Here are some points:
array([-17., -58., -14.,  13.,  35.,  53., -66.,   4., -25., -32.,  28., -28.,
        -6.,  -1.,  23., -63.])
array([ 20.,   0.,  72.,  21., -29.,   6., -25., -12.,  34.,  -3., -17., -15.,
       -33.,  28., -30.,  32.])
array([ 29., -54., -34., -36.,  44., -16., -20.,  -3.,  31., -36.,   5.,  45.,
        -7., -14.,  -4.,  53.])
array([-61., -27.,  56.,  17., -38., -11.,  43.,  52., -11., -27.,  -8.,  40.,
        14.,  18.,  40., -37.])
array([  5., -27., -29.,  58.,  -8.,   1.,  14.,  32., -19.,  20., -15.,  19.,
        -9.,   9., -30.,  11.])
array([-81.,  27.,  17.,  20., -23.,   9.,  22.,   3.,   6., -52., -27.,  -3.,
        26.,   6., -17.,  54.])
array([ 26., -21., -37.,  69., -24.,  58.,   6.,   4.,  13., -36., -12.,  17.,
       -16.,  27.,  57.,   5.])
array([-65.,  31.,   7., -29., -23., -55.,   7.,  60.,  20., -22., -33.,   6.,
        23., -14.,  25.,  23.])
array([ 21., -36., -38., -43.,  23.,  15.,  29., -13., -31.,  18.,  -4.,  15.,
       -35.,  -1., -11.,  26.])
array([ 24.,  19.,  83.,  67.,  28.,  32.,   8.,  10.,  -9.,  38.,   9.,  -5.,
       -13., -80.,  -5.,  55.])
array([ 54.,  56.,  14.,  14., -25.,  32., -37., -26.,   0.,  52.,   6., -34.,
       -13.,   3.,   6., -35.])
array([-63.,  38.,  -3.,  24., -73., -74., -45.,  56.,   9.,  -3., -36.,   9.,
        -3., -53.,  -3.,   7.])
array([ 84.,  -7.,  18.,  11.,  31.,  34.,  -7., -45.,   9.,  14.,  88.,   6.,
       -25.,   6., -47.,  58.])
array([-74., -18.,  46., -11., -16., -38.,  28.,  18.,  50., -31., -18.,  27.,
         1., -30., -12.,  35.])
array([-20.,   5., -28.,  37., -42.,  32.,  25.,  -4.,  -8.,  29.,   0.,   3.,
       -25., -61., -28.,   2.])
11 more points follow, each with its number after it:
array([ 30.,  53.,  42.,  50., -15., -24.,  24., -13., -17., -10.,  27., -13.,
       -35., -44., -35.,  -5.]) 0
array([-21.,  41.,  21.,  15., -46., -49., -12.,  56., -16., -81.,   7., -33.,
         2.,  -7., -16., -38.]) 1
array([ 45.,   5.,  39.,  -8.,  29.,  17.,   1., -54.,  16., -25.,   6.,  23.,
        17., -22., -32.,   7.]) 2
array([-75., -16.,  28.,  -1.,  -3., -42.,  64.,  60.,  55., -33.,   6.,  57.,
        23., -49.,  29., -23.]) 3
array([ 76.,   8.,  -8.,   7.,  25.,  24.,  31., -41.,  -3.,  38.,  14., -18.,
       -54.,  17., -37.,  -8.]) 4
array([ 38.,  -9.,   1.,  -5., -37., -10.,  13., -33., -45., -11.,  -3., -32.,
       -30., -31., -13., -41.]) 5
array([  4.,   6.,   3.,  55.,  27.,  -4.,  -7., -25., -51.,  34.,   5.,   6.,
       -35., -15., -82.,  31.]) 6
array([ 37.,  -1., -10.,  16.,  69., -12., -24.,   6., -53., -20.,  17.,  20.,
       -16.,  35.,  11.,  -7.]) 7
array([-16., -64.,  12.,  23.,  17., -37., -14.,  19.,  -5.,  38.,  18.,   4.,
       -54., -25., -38.,   1.]) 8
array([ 24.,   1., -30.,  22.,  10.,  15.,  -8.,  -6., -23.,  43., -36., -41.,
       -68.,  -8.,  21., -16.]) 9
array([-96.,  30.,  21., -57., -44., -33.,  12.,  24.,  43., -32., -24., -10.,
       -14.,  92.,   9., -22.]) 10
Which of these numbered points is nearest to each point below, looking only along the 4 directions in which the first points spread most? Its number follows each.
array([ 39.,  34.,  30., -14.,  24., -25., -21., -11.,  55.,  13.,  12., -30.,
       -36.,  38., -20.,   3.]) > 6
array([-39., -12.,  20.,  13., -47., -17.,  32.,  67.,  53., -66., -52.,   8.,
        72.,  28., -10.,   6.]) > 3
array([ -3., -12.,  34., -26.,  28.,  27., -13., -51.,  22., -25.,  12.,  15.,
        11.,  50., -20.,  42.]) > 2
array([ 22.,  19.,  18.,  11., -29., -11.,  16., -46.,   7.,  68.,  42.,  50.,
         9., -86.,   3., -26.]) > 6
array([  9.,  30.,  -6.,   2.,   9.,  38.,   0.,  32.,  19.,   6.,  15., -48.,
        -9.,  12., -39.,  16.]) > 8
array([-75.,  31.,  10.,  24.,  -2., -14.,  10.,  53., -37.,  -2.,  -8., -14.,
        29.,   1.,  -9.,   2.]) > 1
Here are 11 other points, each followed by its number:
array([-42., -26., -45.,  14.,   9., -40.,  16.,  23.,  -9.,  -4.,  22.,   5.,
        -8., -28.,   2.,  53.]) 0
array([ -72.,   -9.,    0.,  -14., -116.,  -34.,   42.,   52.,  -14.,   19.,
        -30.,   10.,   19.,   10.,    7.,  -33.]) 1
array([ 24., -10.,  19.,   3., -24.,  43.,  14., -40.,  50.,  10.,   1.,   7.,
        37.,  16., -40.,  12.]) 2
array([ 51., -19., -83.,  16., -15., -27.,  -7.,  36.,  13.,  32.,  27.,   1.,
        15., -28.,   8.,  70.]) 3
array([-18.,   6.,  46.,  35., -41., -66.,  28.,  53.,  43.,   6., -62.,  40.,
       -13., -24.,  32., -66.]) 4
array([-46.,  10.,  56.,  12., -60., -24.,  67.,  12.,  11.,  37., -24.,   8.,
       -16.,  26.,  10., -25.]) 5
array([ 11., -14., -50., -16.,  11., -20.,  13., -38., -26.,   9., -20.,  42.,
        39., -43., -41.,  16.]) 6
array([-36., -18.,  13., -24., -15.,  -6.,   7.,  -8.,  23., -28.,  48., -21.,
       -15.,  80., -50., -35.]) 7
array([  7., -55., -43.,  61.,  39.,   2., -44.,  52.,  43.,   4.,  69., -25.,
        -6.,  34., -35.,  40.]) 8
array([ -9.,  -5.,  14.,  -6.,  17.,  17., -28.,   8.,  16., -17., -40., -24.,
         6., -15., -26.,   9.]) 9
array([-71.,  28.,  15.,   9., -15., -33.,  34.,  69.,  52., -52.,  -5.,  31.,
         8.,   4., -61., -11.]) 10
The same question for these:
array([ 52., -17., -32., -61.,  -1.,  19.,  -7., -34.,   8., -19.,  45., -48.,
        49.,  22.,  18.,  44.]) > 8
array([ 29., -18.,  -8., -27.,  82.,  32., -34.,  10.,  11.,  -7.,   5.,   6.,
        -2.,  45., -22.,  23.]) > 8
array([-20.,  59.,  15., -36., -22., -33.,  22.,  13., -48.,  20.,   5., -55.,
       -58., -23.,  45.,   6.]) > 9
array([-13.,  31.,  12.,  23., -38., -16.,  33.,  42., -24., -54., -10.,   2.,
        57.,  32., -17.,  -9.]) > 5
array([ 29.,  -7., -35.,   4.,  31.,  22.,  23., -34.,  52.,   6., -22.,  -1.,
       -52.,   9.,  -3., -38.]) > 8
array([ -36.,   -1.,   14.,    2.,   27.,   43.,   19., -102.,  -19.,  -66.,
        -23.,   -4.,   34.,   47.,   68.,  -58.]) > 7
